Each path below is one point turned by a fixed rotation once a step. After each direction that follows a path, write how fast that rotation turns it, in degrees a step (0 if it stays still).
Each turn is a multiple of 5 degrees from 10 to 175, or 0.
Each row of a path follows its step; steps can be skipped.
Rotation 1:
step 0: [ 14.2 -13.7 -28.5 -29.6   9.4 -24.2   1.7  12.3  16.2 -22.1  16.1 -20.9
  -7.6   3.4  -9.6   6.2 -10.0  -0.6  -5.5 -19.6  12.4  20.4  -1.9   2.1
  17.4  48.8  13.1   8.1   3.7  13.4  -0.9  10.3  -4.0  11.8  21.6   7.5
   2.1  15.5  22.6 -11.9   2.5  13.0 -25.0   1.3   4.6  -5.6  17.8 -12.5
  -7.1  -9.6]
step 5: [  2.0 -20.3 -17.3 -19.2 -12.6  11.9   5.4  38.8  29.1  -5.8   1.5   6.5
   9.9 -31.8  -3.3   3.9  -5.6 -14.8 -16.5 -20.5  -1.6  -9.1   9.6  14.0
  27.9  17.1  24.6  -9.9 -18.4  -0.2  11.0  -0.7  -6.4   9.8   5.2 -19.4
  -2.3  -0.9  35.4  -1.3  -6.0   4.4 -17.1 -19.4  -0.3  20.7  -7.1 -20.9
   0.1   2.1]
step 6: [ 19.2 -17.9 -16.2 -16.1   4.5   0.9  33.0  -3.5  10.6   9.3 -11.0 -24.2
  -5.8  -2.6  -0.3 -28.7 -32.6 -25.2  15.2   2.2   4.0  -7.0  -2.7  14.6
   1.6   7.1  20.7  -2.1  12.4 -18.6  21.3   2.0  19.1  10.9 -16.2   4.7
   4.5 -10.7   0.4 -15.0   8.3   3.0 -16.7 -18.2   4.7   4.1  22.1 -18.9
 -37.2  -8.6]
step 7: [-14.8   0.9  17.5   6.4  -7.2 -12.1  20.4  15.5  19.5 -12.6  14.2 -17.7
  -5.7   6.7  -6.7 -15.9 -35.0  -7.9 -38.0   0.3  14.5 -16.6  -7.6   8.4
  25.9  18.5 -18.8  -4.2   8.5  -7.5  -5.2 -26.7  17.6  12.3  -9.2  -1.4
  14.8  16.3  13.9  -1.9  -7.7  -7.5  -9.2 -12.6  -0.7  14.4  11.8  -5.4
   9.5 -37.4]
step 9: [ -2.4  -8.0 -11.2 -12.6  12.8 -41.7  47.6  -2.4  15.3 -27.2   6.7  -4.9
 -10.9   9.6  11.6   9.5 -21.4 -19.5   4.3 -20.3   7.2   0.9  -0.4  15.8
  11.0  27.8  26.4   0.3  12.7   3.5  21.8  -3.2   5.5   2.3  15.8   5.9
  -9.0   3.7  -1.5 -18.0   1.5   8.3 -18.6 -18.9  -8.0  -5.2  16.9   8.5
 -12.5   7.8]
step 14: [  9.8  -7.7 -17.6 -19.2   0.9   9.7  21.7  15.9  25.4 -23.6  -6.8  14.2
  19.0   0.4  -9.5   2.2 -26.6 -16.4 -24.8  15.3 -20.8 -15.2   4.9   9.6
   5.6  -4.5  36.2 -16.2   9.4  -6.8  25.3   7.5  -0.5  -4.4  17.7  -7.9
 -12.8  -3.4  14.2 -14.5 -14.8  -7.2 -18.1 -26.8  -7.9  21.5   5.7  -6.4
 -10.0 -16.5]
step 17: [  2.0 -18.2   3.1   6.4   2.7  -5.4  30.5  21.6  40.3 -13.3 -14.3  -9.3
   0.7  -8.3  25.6 -11.0 -35.4 -32.5  -3.6   2.2 -19.9  -0.5  -1.7   7.7
   9.7  24.0  -9.8 -16.8  -7.1  13.2   4.5  21.5  -9.3  -9.4  12.7  -8.8
  -4.9  -4.5   6.6   1.7  -2.0 -11.5 -17.6 -23.1  20.5   7.4  -6.2   3.6
 -21.5 -13.2]
step 19: [  4.8   8.3  -8.7 -34.6 -10.8 -22.0   4.6  -0.4  23.6 -12.9  21.6  10.6
  -6.4  -6.8   9.0 -25.1 -21.9 -14.5 -25.8   9.2   7.1   5.4   4.1   1.1
   9.2  -4.6   5.3  -1.5   6.2  16.4  23.1 -17.7  14.2 -29.6 -13.6   6.4
   8.1  14.2   7.3   8.4 -20.2  -7.8 -31.1   8.8 -10.9  14.3  22.4  -7.8
 -20.3 -23.4]
[  2.5   1.2  -2.6  -0.5   1.1  -2.9  -3.6   4.3  10.6   0.7  -1.8 -11.3
   3.2   2.7   4.8  -4.7   4.0   5.2  -0.4  -3.1  -4.3   7.2  -2.8  -5.8
  -2.5  -7.6   4.6   6.0  -2.2  -0.9  -6.5  -2.9  -0.8  -3.5   5.0   3.8
  -2.9  -3.2  -5.8   7.5 -11.3  -4.7   3.7  -0.4  -2.6  -1.9  -0.2   0.4
  -1.1  -0.2]
10
[ 0.8 -1.7 -6.9 -4.7 -2.0 -4.7  2.5  0.8 -1.9 -4.5  6.0 -3.4 10.7  0.4
 -0.9 -7.2  7.8 -2.2 10.7  2.7 -0.5 -1.5 -5.0  2.0  6.5  0.4 -4.6  1.9
  2.1 -7.0  1.5  6.7  6.3 -1.0  2.8 -1.2 -4.0 -3.7 -3.8 -3.0  2.3  7.1
 -3.0 -3.4  4.1 -7.8 -0.5  0.0  6.7  1.1]
120
[  6.7   4.3   6.2   1.8  -3.3  -0.5  -0.8   3.5   3.8   3.3  -1.5  -0.8
   1.4   4.4   1.7   2.7  -8.4   4.9  -1.2   5.1  -4.9  -1.9  10.8   5.2
  -2.8  -2.2  -0.7  10.2   2.5  -6.1  -4.9   2.0  -1.7   2.1  -2.9  -2.4
  -6.0  -7.8  -4.4 -11.8   3.5   0.2  -4.4  -5.0   4.5   1.1   2.0   0.0
  -0.2  -1.2]
95
[  7.5   1.0 -11.0  -4.9   1.4   2.5  -5.1  -4.9  -3.3   4.7  -1.2   2.5
  -3.7  -1.3  -3.9  -1.3   3.7   1.8  -4.8  -2.6  -0.1   3.5   0.7   0.4
  -1.1  -4.0   6.0   3.2  -6.3   6.9   1.9   3.5   3.1  -5.3   2.8  -4.6
   8.3   0.3  -3.4  -6.4  -3.2   4.7  -9.6   0.0   9.2  -0.5  -1.4   0.4
  -4.8  -7.5]
135
[  7.8   1.9  -0.3   5.8   0.1   1.5   7.2   2.6   0.7   2.9  -6.4   3.7
   5.0  -7.8  -2.3   0.2  -0.8  -3.5  -0.1   1.3   3.5  -0.1  -7.5   2.1
  -0.8  -6.9   5.1  -1.4  -1.2  -0.2  -8.9   3.6   4.6   3.3  -6.2  -0.7
   0.4   1.4   0.4   8.3   3.4   1.7   2.6 -11.8   2.6   6.5  -3.5  -8.7
   2.8  -4.0]
35
[ -2.8   6.7  -1.4   7.6   2.4  -1.2   2.2   0.3   3.3   2.0   1.5  -5.6
   2.8   2.0   2.1   0.2   5.9  -0.9 -12.7  -9.3  -2.2  -5.0   0.8   1.6
   4.1   5.6  -5.7  -7.4   6.2   4.2   1.1   1.5  -7.5  -0.3  -4.1  -6.6
   1.1  -0.7  -8.8   0.0  -3.6   5.1   2.6  -5.2   6.8   1.3   0.4   1.7
   3.8   0.5]
140
[  2.7   6.9  -0.2   4.4   2.4  -9.1  -1.5  -4.8   5.6  -1.2  -1.8  -1.7
  -5.6  -4.0   3.9   2.2  -2.5  -7.8  -2.3  -0.6   1.1   3.4   4.2  -0.6
  -2.8  -0.9  -8.0  -0.3  -0.7   1.9  -0.4  -1.9   1.7   2.0   8.4   2.9
  -6.7   9.6  -2.3   3.6   8.3   2.3  -7.0   0.7  -0.3 -11.3  -3.8  -5.4
   0.1  -4.8]
40
Rotation 2:
step 0: [-25.9  -8.5 -13.1 -27.2  18.3  11.3   9.8 -10.1   6.4  -4.8  36.5   3.7
  20.7  -2.6  -2.8  -5.2 -19.7  10.8  -5.8  -2.1  19.1   2.2   1.5 -33.6
  -7.2   2.3  18.0 -27.1  -2.2  23.3  11.7   1.8   7.8   6.7 -20.2   7.2
 -13.3  49.7  -0.1  19.4   5.1   0.6 -29.1  16.7   8.0 -14.4  -3.1 -20.5
  -1.2  16.8]
step 4: [-13.2 -19.1  -9.8 -21.1  22.4  13.1  15.7 -11.0  12.5  17.7  15.3 -23.7
  22.4 -14.2  -7.6  14.7 -16.8 -18.3  11.4   8.1  12.2  -3.7  -5.0 -21.3
  -9.0  -6.9  50.6  -4.1  -5.1  11.1   7.0 -12.7  -6.0  -8.0  -5.4  21.0
 -28.6  42.1  -0.8  -1.8  -3.7  12.7 -14.2   3.5   4.9 -13.8   8.4  -3.4
  -7.4  31.4]
step 6: [  9.8 -10.7 -10.3 -14.7   9.2  26.0  23.1 -24.6  13.2   7.1  21.4 -13.7
  12.2   9.5   2.5  21.8  -2.4  -0.5   7.9  -7.3   9.3  -5.0  14.0  16.8
  14.4   2.3  30.8 -37.2   7.2  18.4  12.5 -10.2   0.3 -13.0  14.9  18.6
   2.8 -32.8  37.7 -26.8  14.1  -3.1   4.6  15.5  -4.0 -19.3  26.2  -4.7
  17.5   7.6]
step 7: [-14.6   7.8   2.3 -37.3  12.8   2.7  31.1 -11.7   4.7   5.9  29.1  -9.6
   2.7  22.3   4.6   7.2  -5.4   3.3  -1.2   0.0  -8.0  -2.8  26.9  -3.3
   0.7 -31.3   2.8  28.6   2.2  17.6  -2.8  -3.6  16.4   3.4   9.1  40.8
   5.4   5.5  24.1 -12.4 -12.0 -13.8  21.6  11.8   0.9 -18.7   0.1 -33.7
  27.6  15.3]
step 10: [ -5.1  -6.8 -18.5 -21.8  32.3  26.4  11.0  -8.1  24.9  -5.0  -7.1 -23.1
  26.7   9.8  -0.4   8.5  -4.6  22.6   6.6  18.9  13.2 -15.6  30.0  -3.5
  11.6   2.7   1.4 -33.9  -5.4   8.2  15.3  -0.6  12.4   5.2  12.7   2.9
  31.7 -23.9  38.0  -9.6  24.5   0.7  -9.0   5.2  -4.9  -9.8  10.4   7.1
  22.7   2.3]
step 14: [  6.7 -18.2 -22.7 -30.0  16.8   7.3   4.6   2.7  13.4  10.0   4.8 -20.8
  36.2  20.8  -3.8   1.2  -4.8   6.3   3.9   8.4  -5.6  -5.4  22.2   6.3
   8.9   8.1   8.0 -15.7  -8.5  -5.6  23.2  -4.9  18.2 -12.6  27.3   4.7
  12.0 -24.3   7.5 -39.7   6.4   0.5  -2.1  20.5   4.8 -45.8  16.4  28.7
   5.9  -0.6]
step 16: [ -2.2 -24.6 -18.4 -32.9   5.4   4.7  26.7  -8.7   5.4  -9.5  29.4  -4.5
  24.3   4.8   3.3  17.0 -20.6   3.5  18.1  26.0  -9.8  -0.1  22.0  -3.8
 -24.0  20.9   3.5  17.8 -15.6   3.3 -16.2  10.8  13.8 -20.0   2.6  -1.2
 -25.4  10.2 -20.2  -3.5  -9.2 -20.5   4.3   5.5 -14.3 -24.5   5.8 -21.3
  11.8  34.5]
step 20: [-18.3 -16.0  -3.9 -41.0  17.7   2.8   6.5 -11.8  21.7   1.7   3.5 -18.9
  12.1 -14.6   3.9  18.5 -18.8  22.7  10.7  37.8   8.6  -6.5  10.5   8.3
 -33.5 -13.5   1.1  35.6 -18.3 -13.8 -20.9 -13.3  -1.4 -23.2  -6.8  -2.5
 -13.7   4.2   0.7  -3.0   8.6 -23.4   6.2 -10.4 -16.4  -3.5 -10.8  -6.2
   8.5  31.4]
[ -1.3  -4.9   4.4   7.3   3.3   6.6   8.2  -0.3  -0.7   4.1  -1.8   3.7
   5.4  -7.2   9.6  -1.5   6.1  -2.5   0.8  -4.2   5.8  -0.7  -2.7  -5.7
  -1.6  -1.2   6.9 -10.4   8.5   2.3  -0.4  -1.9   0.6   2.3  -4.3   0.5
  -0.3  -6.5   0.6   3.4  -5.3   5.5  -6.2   2.5  -2.0  -1.4  -3.4  -0.1
  -3.7   4.0]
170
[-7.6 -1.3 -8.4 -5.3  4.8 -4.9 -1.3 -7.3 -7.3 -0.2 -3.4 -4.3  2.2 10.8
  7.6 -1.8  8.6 -0.7 -4.4 -0.7 -2.5  2.4  2.0 -8.1  9.6  4.3 -1.4  2.5
 -1.9 -1.9 -3.3  1.5 -2.9  2.3 -4.1 -3.3 -3.0 -0.5  2.1 -1.4 -6.9 -2.4
 -2.1  4.7 -3.3  0.3 -1.7 -1.0 -5.0 -4.3]
155
[  4.6  -1.3  -2.5  -1.0   5.7   6.5   2.4  -1.5  -2.4  -5.6  -2.6  -6.0
   3.6   3.9  -4.1  -6.3   1.7  -5.9   1.0   5.2  -6.4  -1.2   0.8  -1.8
   0.7   1.7   2.8  -0.8  -3.0   5.1  -0.2   7.6   3.7   3.6   4.7  12.2
  -1.8  -6.1   1.9  -3.6  -0.4   6.9   0.9 -13.8  -2.0  -3.1  -3.6  -3.0
   3.3   2.1]
10
[ 6.2  1.8 -6.0  2.3 -7.4 -6.6  6.7 -2.3 -6.5 -3.3 12.0  1.3 -0.3  2.5
  2.0  6.4  5.0  1.9  0.1 -7.4 -3.2  3.2  1.3  0.9  2.1 -0.5 -2.4 -2.9
  3.3  4.7  0.0  4.3  4.7 -4.5  5.9  3.3 -0.2 -3.3 -6.4  5.8 -5.5  0.6
  4.3  3.0  1.3 -6.7  7.3 -4.3  3.6  4.2]
40
[  2.4  -0.5  -2.6  -5.8  -1.5  -2.4  -2.3  -0.4   2.8   4.2   2.8   0.0
   9.2  -0.6   1.1   2.7   0.1   1.3  11.3   2.3   1.8   3.6  -1.3   2.9
   2.8   4.2  -0.4  -1.8   3.0 -13.7  -1.7   6.5   9.8  -8.2   1.4  -3.9
  -6.0  -1.3   9.5   4.3   4.1   5.9  -0.5  -2.3   0.0   1.6  -3.4  -1.5
  -4.0   0.3]
175
